[[  5   8 -28 -10 -36]
 [-39  25  -8  26   1]]
->
[-36  26]

[[ 0  0  0]
 [-7  9  5]
 [36  3 27]]
->
[ 0  9 36]

[[-23 -31]
 [  8 -31]
 [-13   5]
 [ 16  25]
 [-21  35]]
->
[-31   8]

[[-28 -12   0]
 [-21   4  -1]
 [-37  23 -19]
 [-27  -8  -2]]
->
[  0   4 -37]

[[ -1 -37]
 [ 37 -10]]
->
[-37  37]

[[-32  -2  30]
 [ -1   5 -38]]
->
[30  5]
---
[[ 19 -28 -11  36 -29  -3   6 -15]
 [ 14 -26   6  24 -33 -12   4 -21]]
->
[[ 14 -26   6  24 -33 -12   4 -21]
 [ 19 -28 -11  36 -29  -3   6 -15]]

[[ 21  16   7   1  12   2 -16   3 -20  12  10]
 [  2 -13  17  -3   2  -1   3 -15   7 -15  -7]
 [  1  23  -8  -7  -3  -6  -5  30 -13   2   2]
 [ -9  25  -5  -4 -12 -11 -23  17 -21  -1   2]
 [  9  -4  -7  21 -10  12  17  -4  14 -12 -16]]
->
[[  2 -13  17  -3   2  -1   3 -15   7 -15  -7]
 [ 21  16   7   1  12   2 -16   3 -20  12  10]
 [ -9  25  -5  -4 -12 -11 -23  17 -21  -1   2]
 [  9  -4  -7  21 -10  12  17  -4  14 -12 -16]
 [  1  23  -8  -7  -3  -6  -5  30 -13   2   2]]

[[  7 -19  19 -11 -12   6   6  17  -5 -10  -6]
 [ -1   1 -16  -7  -2  -1  15 -11 -13  15 -18]
 [ -3  14 -28   2   7  -8   7 -28  -4  18  -3]
 [-11   9 -19   5   4  -1  -3 -14  -5  14  -5]
 [ 10 -10  23  -7 -12   1  -6  20  11 -27  13]
 [  8 -21  11 -29 -33   0   3  10  -1 -23   6]
 [ -4   9 -20   6  10  -5   6 -22  -6  19  -7]]
->
[[ 10 -10  23  -7 -12   1  -6  20  11 -27  13]
 [  7 -19  19 -11 -12   6   6  17  -5 -10  -6]
 [  8 -21  11 -29 -33   0   3  10  -1 -23   6]
 [ -1   1 -16  -7  -2  -1  15 -11 -13  15 -18]
 [-11   9 -19   5   4  -1  -3 -14  -5  14  -5]
 [ -4   9 -20   6  10  -5   6 -22  -6  19  -7]
 [ -3  14 -28   2   7  -8   7 -28  -4  18  -3]]

[[ -3  -6 -12 -11   6   3  15 -27 -17  -2]
 [ 14 -10  19  27 -11  -6   7   2   9  -6]
 [  9  -6 -17   9   4 -14 -12  -5  16  15]
 [-33  19 -15  16  23  -1 -27 -17 -11  15]
 [ 31 -20  16 -25 -14 -11  11  10  19 -10]
 [ -6  21 -23   5  22  12  -8 -10 -22  13]]
->
[[ 14 -10  19  27 -11  -6   7   2   9  -6]
 [ 31 -20  16 -25 -14 -11  11  10  19 -10]
 [ -3  -6 -12 -11   6   3  15 -27 -17  -2]
 [-33  19 -15  16  23  -1 -27 -17 -11  15]
 [  9  -6 -17   9   4 -14 -12  -5  16  15]
 [ -6  21 -23   5  22  12  -8 -10 -22  13]]

[[ -7 -13 -10]
 [-18  -5   8]
 [ 15  10  -3]
 [-16  -3   6]
 [ -7  -6   2]
 [ -8  -8 -15]
 [-19  15  -9]
 [-10  -5  14]
 [ 10  31 -14]]
->
[[-10  -5  14]
 [-18  -5   8]
 [-16  -3   6]
 [ -7  -6   2]
 [ 15  10  -3]
 [-19  15  -9]
 [ -7 -13 -10]
 [ 10  31 -14]
 [ -8  -8 -15]]

[[ 30  10 -12  -7  22]
 [-12  26  -4  11 -27]
 [ 26 -23   8   8  10]
 [-17   8 -14  -4  12]]
->
[[ 26 -23   8   8  10]
 [-12  26  -4  11 -27]
 [ 30  10 -12  -7  22]
 [-17   8 -14  -4  12]]

[[ 18   9  -2   0  15   5  32   9]
 [-33   2  33   3 -31 -28  -4   7]]
->
[[-33   2  33   3 -31 -28  -4   7]
 [ 18   9  -2   0  15   5  32   9]]
---
[[-12   4  28   5   9   8  -6  22   9]
 [ -8  -5   4  21 -16   7   8   7  21]
 [ -9  -9   9 -22   9 -17   0  24 -25]
 [  2   1  -3  -6   2  -3  -1  -2  -7]
 [ 11 -11 -35 -25 -10 -26   9 -13 -36]
 [ -1   3  13  12  18  16  -6   0  23]
 [ -2  11   9  10 -12   8  -3  -1   8]
 [  0  -8  -9  13  -4   5   7  -6  16]
 [  4  -6 -10  -4   7  -3   2  -5  -2]]
->
[[-12   4  28   5   9   8  -6  22   9]
 [ -9  -9   9 -22   9 -17   0  24 -25]
 [ -8  -5   4  21 -16   7   8   7  21]
 [ -2  11   9  10 -12   8  -3  -1   8]
 [ -1   3  13  12  18  16  -6   0  23]
 [  0  -8  -9  13  -4   5   7  -6  16]
 [  2   1  -3  -6   2  -3  -1  -2  -7]
 [  4  -6 -10  -4   7  -3   2  -5  -2]
 [ 11 -11 -35 -25 -10 -26   9 -13 -36]]

[[-10 -10   8  -3  -7 -19  34  10   3  -9 -27]
 [ -8 -16  21 -14 -23 -14  18  19 -10 -12 -15]
 [ 25 -23 -15   7   4 -22   1  -9  24   6 -11]
 [ 20 -17  -2   5 -23 -35   9  -5  10   8  -5]
 [ -3 -13  18  22 -30  -8  14 -14 -10  12  11]]
->
[[-10 -10   8  -3  -7 -19  34  10   3  -9 -27]
 [ -8 -16  21 -14 -23 -14  18  19 -10 -12 -15]
 [ -3 -13  18  22 -30  -8  14 -14 -10  12  11]
 [ 20 -17  -2   5 -23 -35   9  -5  10   8  -5]
 [ 25 -23 -15   7   4 -22   1  -9  24   6 -11]]

[[ 24 -41]
 [ -1  11]
 [-27   8]
 [-17  22]
 [  7  -6]]
->
[[-27   8]
 [-17  22]
 [ -1  11]
 [  7  -6]
 [ 24 -41]]

[[-31 -16  29  14 -23 -39 -10   5   4  22  16]
 [ 30  36  24  27   4 -11   9  35 -32 -27  -6]
 [ -1  35 -17 -15 -23 -13  22  -8   8  14 -25]]
->
[[-31 -16  29  14 -23 -39 -10   5   4  22  16]
 [ -1  35 -17 -15 -23 -13  22  -8   8  14 -25]
 [ 30  36  24  27   4 -11   9  35 -32 -27  -6]]

[[ 32  -9]
 [ -1 -12]
 [  6  -8]
 [  3 -10]
 [  9 -21]
 [ 14  -7]
 [ 29  -9]]
->
[[ -1 -12]
 [  3 -10]
 [  6  -8]
 [  9 -21]
 [ 14  -7]
 [ 29  -9]
 [ 32  -9]]

[[-12  30 -21 -39 -17 -33]
 [-25 -24  11 -41  31 -36]]
->
[[-25 -24  11 -41  31 -36]
 [-12  30 -21 -39 -17 -33]]

[[  2 -13   5   8  17   9  15  15   3  14  -1  18   0]
 [ -4 -32   3   5  10   7  10  10   2  10  25  10  25]
 [-18  11 -25 -28  26 -28  22  22 -15  21   7  29   5]
 [-19  38  -9  -9  -6 -10  -9  -9 -18  -7  -1  -7  -2]]
->
[[-19  38  -9  -9  -6 -10  -9  -9 -18  -7  -1  -7  -2]
 [-18  11 -25 -28  26 -28  22  22 -15  21   7  29   5]
 [ -4 -32   3   5  10   7  10  10   2  10  25  10  25]
 [  2 -13   5   8  17   9  15  15   3  14  -1  18   0]]
